Each path below is one point turned by a fixed rotation once a step. After each direction that follows a path, write how fast that rotation turns it, in deg/step (0 if it stays still).
Each turn is a multiple of 5 degrees from 10 to 175, or 0.
Each row of a path follows its step; steps can be skipped.

step 1: [ -7.2  17.5 -16.6  -1.0  -2.7   2.3 -14.5  11.8   5.0  -5.3 -10.9 -20.8
  24.9  17.0  -9.4  21.8   3.2  23.3 -19.1  20.8  11.9  18.8   1.2   3.3
   6.9   1.7   9.2  10.9  -6.0  -5.0 -17.4  12.1  -2.3  16.0  -5.6   3.0
   1.1  11.2  26.1  -4.3 -12.9  -1.4   9.5  -3.5   0.5 -18.1   5.7   5.4
  -3.7  -4.9  27.5 -23.6   4.6  14.9   6.8  -1.9 -11.2  12.1  13.7]
step 3: [  1.9  -3.4 -10.0 -17.3  -2.9  -2.7   8.4 -16.4  12.7  -9.2  -2.7 -25.4
  15.8  -2.6  11.3  -2.7 -19.3  15.5  -7.7  -2.1   8.4  15.7  -3.0  -6.7
   1.7   6.3  10.5  -9.8 -17.1  -3.3  13.4 -14.0  -1.1   4.1 -40.2   3.9
   1.0  19.7  11.2   7.6   5.5 -21.2  -2.7 -14.6  18.7  -9.5  -5.9   2.0
  14.0 -24.2 -18.7  -9.5 -12.5   2.9  -4.7 -10.1  12.8   5.2  27.6]
step 4: [ -2.8   4.1  -9.0   6.8   8.0  15.6  35.1  17.4  -5.4  -7.9   2.0  -4.2
   7.3  -1.1  15.8   2.5 -25.7   3.2   9.4  17.8 -14.0   0.8 -11.8 -18.3
  13.7 -24.9  17.0 -12.3 -11.2  -2.7   5.3   9.2   3.3  31.6   7.6   6.7
 -10.0 -14.3  30.0  -3.1 -10.1 -16.1  19.0   7.6  -1.1   3.7   3.7   5.7
  -4.3 -20.5   2.8  -0.4 -11.4   3.1  -1.5   3.0   8.7  19.3   1.1]
step 5: [-13.0 -21.8   3.6   1.6  -5.6  24.7  13.3 -34.3  16.8   3.8 -30.5  23.3
  23.2 -20.1   9.3   7.6   3.4  11.2   4.3   5.8 -11.3  28.2  -1.3  -3.0
   7.5   2.4  -8.6  -6.3 -14.4  -5.0  18.9  -3.7   8.1  -9.6 -10.1 -13.1
 -10.6  -3.3  -3.6  -1.7   2.4 -14.0  13.4  -5.9   5.1  -9.0   7.6   4.0
 -13.0 -18.7   2.3   0.8  -5.8   0.9  -1.2   9.4  -3.0  12.6 -20.5]
step 6: [ -8.6  17.8  -9.8  16.1 -18.3  -1.1   3.1 -24.0  -5.3 -11.8 -17.6 -11.1
  -2.0  21.8  -4.0  20.5  -7.8   4.3   2.5  -8.3   2.2  17.6 -19.1  14.1
  22.1  15.0   0.5  -0.2  -2.2   0.4  -4.3  -0.6   2.8  24.4 -19.9 -11.4
  -1.6 -11.8  21.4  -7.6 -20.3  -1.6  24.4  -9.5   9.4  17.1  -0.7  -7.1
  10.3 -19.8  16.5  -6.8 -13.5  10.3  -6.4   2.7  -0.7 -17.1  -7.6]
step 10: [ -9.8 -19.1   0.2   4.8   6.9   0.9  11.7   0.3 -16.6   1.3 -27.2  -0.5
  33.7  -8.9  12.7   9.2  10.2  31.1  -4.5   5.6 -19.5  11.8   2.5   1.9
  -9.7 -28.0   8.3  11.8  -7.2  -1.2  12.9  10.7  -8.9   5.4  -7.8  26.2
  -7.7   7.1  10.7  14.4   0.8   9.3   3.2  -4.8  16.1 -17.7  -8.3  17.1
  -6.5  -9.4   7.1  -8.8  -7.7  18.2  -5.5  -5.6 -14.5  12.1   9.7]
step 11: [-11.8  -6.8 -22.3   1.4 -14.1 -14.5  16.2 -18.5  24.5   2.7  -2.3 -13.9
   6.1   4.2  -0.1  21.5  -6.5   3.8 -17.5   3.2   0.7   5.5  -4.9 -19.6
  13.7   4.7   9.2 -10.8 -23.4   6.0   7.9   1.7  27.7   1.9 -12.0  15.6
   4.8  -4.1  12.9  11.9   1.2 -22.3  17.2 -31.1  21.3   0.7  -7.4 -12.2
  -3.6  -9.0  -3.0   1.4 -23.6   4.4   9.3  -9.1   0.5  -1.2   5.8]
step 13: [ -7.1   2.5 -13.2  -2.1 -17.3   5.4   7.9  -7.1  23.0   4.2 -14.5  -1.8
  25.9  -7.7  -6.4  -2.7  -0.9   4.7  12.7   7.1 -29.7  30.2 -14.0  -4.6
   1.3   2.4  10.0 -24.1  -7.2  -5.0   7.6   7.8 -11.1  -6.7   4.0 -32.1
 -10.4 -22.3  14.7  -8.8  -5.0 -27.5   6.6  -2.4   1.3  -4.7  -2.5  12.9
  -7.1  -9.0  12.5 -13.9  -8.9  10.4 -19.2  -0.6  -4.4  17.9  -1.4]
step 14: [ 29.0   0.3  -6.7  12.1  -6.1  24.3  -5.1 -19.1  -1.9 -15.8 -12.7  -4.1
  13.0   9.7   6.9  16.1  -0.8  -8.7   8.9  15.2  16.0  25.7 -17.9   8.7
  24.4  14.5  12.6  -3.3 -10.5 -20.1   5.6 -14.9  20.7  14.7 -15.7   4.3
 -18.1   2.9   1.3 -11.5 -19.5  -9.7  14.5   4.8   5.0  -8.6  13.5   1.5
  10.6  -7.3  10.7  -9.6  -9.8  -1.1   8.7  -2.7   3.6  -7.9 -19.6]
step 15: [  1.4   5.2   5.8  15.6   4.2   2.0   7.1   7.2 -17.5  -5.0 -23.0   1.3
   9.1  -2.6   6.7  -3.5   1.3   7.4   1.8  -0.9  -4.1  15.5  -0.2  -2.7
   4.3   6.1  -9.3  12.7   4.0 -12.8  25.8  10.6 -26.0  25.4 -13.4 -20.2
   3.8  -1.2  -8.8  12.5   0.0  -4.4   1.8   1.1  12.2   8.1  10.2  15.2
   7.2 -41.4  25.8  -9.6 -31.8   4.7  -0.8  -4.9  -5.9  -7.0  20.8]
Speeds:
[ 0.0  3.0  5.4 -2.0  4.5 -1.1  1.6  3.8  7.1  3.9  4.8 -3.2 -4.5 -3.2
 -1.3 -2.8 -2.6 -3.6 -1.4  1.1  2.1 -1.2 -4.0  2.7  0.0  1.5  4.4 -1.8
  0.9  0.9  3.1  2.5 -0.8  3.4  0.7  1.9 -5.2  2.1 -4.6  2.0  5.7 -0.2
 -0.5 -5.4 -1.4  6.4 -4.1 -4.0  2.1 -4.2 -2.9  1.5 -3.8  2.4 -2.8  3.3
  5.6  7.0  4.8] => 85
[-3.2 -1.1 -2.1  1.9  0.8  1.9 -0.6 -1.7  2.1  1.9 -3.6 -0.4 -0.3 -5.1
 -2.7  1.8  5.5  0.6 -1.1  0.8 -3.0  0.0 -2.9  5.3  2.1  2.2  0.6 -1.1
  1.6  2.2 -4.1 -6.4  2.0  1.6  4.2 -4.4  0.1 -5.2 -0.7 -0.3  3.8 -4.9
  8.2  0.6 -1.4  2.4  1.2 -6.8  8.8  5.3  6.0 -0.3  6.4 -0.3 -4.0  3.4
 -1.6 -1.8  3.3] => 55
[-4.4 -7.0  3.8  7.2  2.3  3.7  0.5 -1.8 -3.7  1.5 -4.7  3.4 -3.0  1.2
  5.1  3.1 -4.5 -1.9 -4.4 -3.0  2.4  0.0  7.4  2.5  2.4 -2.1 -2.9 -1.2
 -4.7  7.4 -0.1  1.1  0.1  2.1  3.9 -2.5 -0.1  0.9  3.9  1.7  4.2  3.7
  3.4 -6.4  0.0  2.3 -3.8 -2.9 -3.8 -0.7  2.0  0.9 -1.3 -0.3  5.6 -2.3
 -1.5  3.4  0.4] => 65
[-0.8  3.6  2.0  4.0  5.4 -5.6  5.5  3.8 -1.2  1.2 -0.8 -1.5 -4.4  2.2
  0.2 -3.6  7.6  3.9 -7.5  1.8  1.6  1.2  3.6  2.1 -0.6 -1.4 -1.5  3.5
  4.9 -4.1 -1.1  3.7 -1.3 -2.8 -3.2  3.0 -2.4  1.9 -0.6 -2.3  1.1 -1.6
 -2.2 -6.3  0.5 -4.8  1.6 -0.2  2.7  4.4  4.0 -4.9  4.3  2.6  8.1 -2.2
  1.3 -1.6  2.3] => 45
[-3.7 -2.4 -1.2  1.9  1.1  0.6 -4.1 -0.4 -3.9 -7.5  2.3 -4.3 -2.3  6.8
  2.2  0.4 -4.0  0.0  0.1  1.0 -4.6 -1.2 -3.1 -1.9 -0.3  6.6  2.2  1.0
 -0.6 -2.2 -3.1  6.6  6.2 -1.6  8.1  5.2 -2.6  2.9  2.2 -4.2 -3.7 -7.4
 -4.1 -1.0 -0.6  1.9  0.9 -6.8  2.2 -0.8  3.6  2.0 -0.2 -2.2  1.1  0.7
  0.9  1.8 -1.5] => 145
[  2.6   0.5   3.1   1.4   0.6   2.4  -1.1   0.5  -3.7   8.3   2.0   3.3
   0.1  -3.8   3.8  -2.7   4.6   3.6   3.1  -2.8 -11.0   1.4   4.6  -2.0
   2.4   2.2   0.4  -2.4   6.1   2.7   3.3   3.1  -1.7  -2.6   2.8   2.9
   6.9   5.6  -1.8  -1.5   0.1  -3.7   1.5   2.2   4.1  -0.4  -2.7   1.6
  -2.6  -0.5   4.2  -1.3  -3.1   0.7  -1.9   6.7  -0.4   3.9  -0.5] => 135
[ 1.9 -6.2  4.9 -1.1  4.7  5.6 -8.2 -2.0  3.6 -2.0  2.1 -1.5  1.2 -0.4
 -2.7 -2.5  1.6  1.2  1.0  3.9 -0.8 -0.8  3.4 -2.1  6.3  1.3 -0.3 -0.7
 -2.1 -5.4 -0.3 -6.8  2.4 -4.0 -2.0  3.9  1.7 -2.5  1.7 -2.9  6.0  1.5
 -0.8 -3.0 -2.6 -4.2  0.0  2.2  2.9 -3.4 -3.8  3.9  1.1  4.4  7.3  6.5
 -0.5 -0.9 -2.3] => 160
